The same turns and mirrors carry the whole set onto itself and the rows of a family onto each other. Which other rows belong to the same family as each row named below? List them in the order they appear above.
These 32 rows form 4 families of 8 rows each.
Bog: [ 33 -14 -15  17  -6 -18 -20  12  -1   1 -28  35]
vero: [ 19 -23 -19  10 -23 -28 -15   3  -3  -5 -33  33]
Suvil: [  6   1  24   9   7 -11 -10 -26  -7 -36  10   3]
belu: [  2 -15 -22  -9 -38   2  -7  27  -9  34 -22  10]
vike: [-30  17  18 -26  -1  14   7  -8  -5   6  12 -22]
renod: [ 28 -16 -36   7 -19 -14 -24  17  13  12  -9  -3]
zov: [-14   8  34  -5   5  10   0  -7 -43 -18  -8  16]
tar: [  6 -19 -18  -5 -26  -7 -10  23 -29  13 -39  26]
Bape: [-23  21  27 -17  17   8  -4 -20 -21 -13  -9  17]
Lus: [-13  28  18 -16  14  25   6   5  -7   8  14 -16]
zuk: [ 10  -3 -17 -13 -12  -6 -10  19 -30   5 -34  47]
kam: [ -4  20   8  -2  22  11  -4 -13  12  -9  17 -25]
pem: [  3   8 -29 -16 -22   7   7  33  -6  34 -23  14]
kud: [-24  19  39 -15  11  11   9 -13 -19  -5  -9  17]
Damod: [  4   7  31   5  32   0  -6 -17  -9 -25   6  12]
sofav: [ 23 -15 -29  19 -24 -18  -2  15  21  15 -19   7]
simo: [ 10 -10 -27   6 -25   3   3  34  -5  31 -24   3]
soteb: [ 26 -19 -29  14 -26  -8 -13  20  15  21 -10   0]
baga: [-22  22  21  -8  -6  24  19   8 -19  10   4 -17]
Tirat: [  2  -4  -8  -3 -25 -11  -6  20 -13  23 -44  43]
Zanup: [ 30 -11 -28   2  -8 -28 -21   0   4 -13 -19  33]
Pez: [ -2  17  22   4  29  -2  -7 -26   3 -25   4   8]
Ridef: [  8 -18  -8  -3 -33  -9 -12  17 -17  16 -36  41]
lipov: [-29  25  14 -23   9  21   3  -4 -15   4   4 -18]
nop: [ -1  -4 -28 -12 -39  -5  -9  25   1  31 -26   4]
gog: [ -1  25  18  -2  18   2   1 -14  19 -10  23 -11]
Lofo: [ 31 -24 -14  19 -19 -20 -15   7   8   3 -22  35]
dem: [-17  20  28 -26  11  16  -8  -9 -31 -12   4   7]
Linal: [ -1   6  12  -5  17   6  -9 -14   7 -14  24 -28]
lizop: [ -5  16  26 -10  15  -6 -11 -27  -5 -29  10  12]
norip: [ 22   1 -40   0 -19 -14  -4  15  27  15  -5   1]
kek: [ -4  13  13   7  -3   2   9 -10  17  -9  22 -29]

The rest of the family of pem: Suvil, zov, zuk, baga, Zanup, norip, kek
The rest of the family of Bape: belu, kam, soteb, Pez, Ridef, lipov, Lofo
The rest of the family of vero: tar, Lus, sofav, simo, gog, dem, lizop

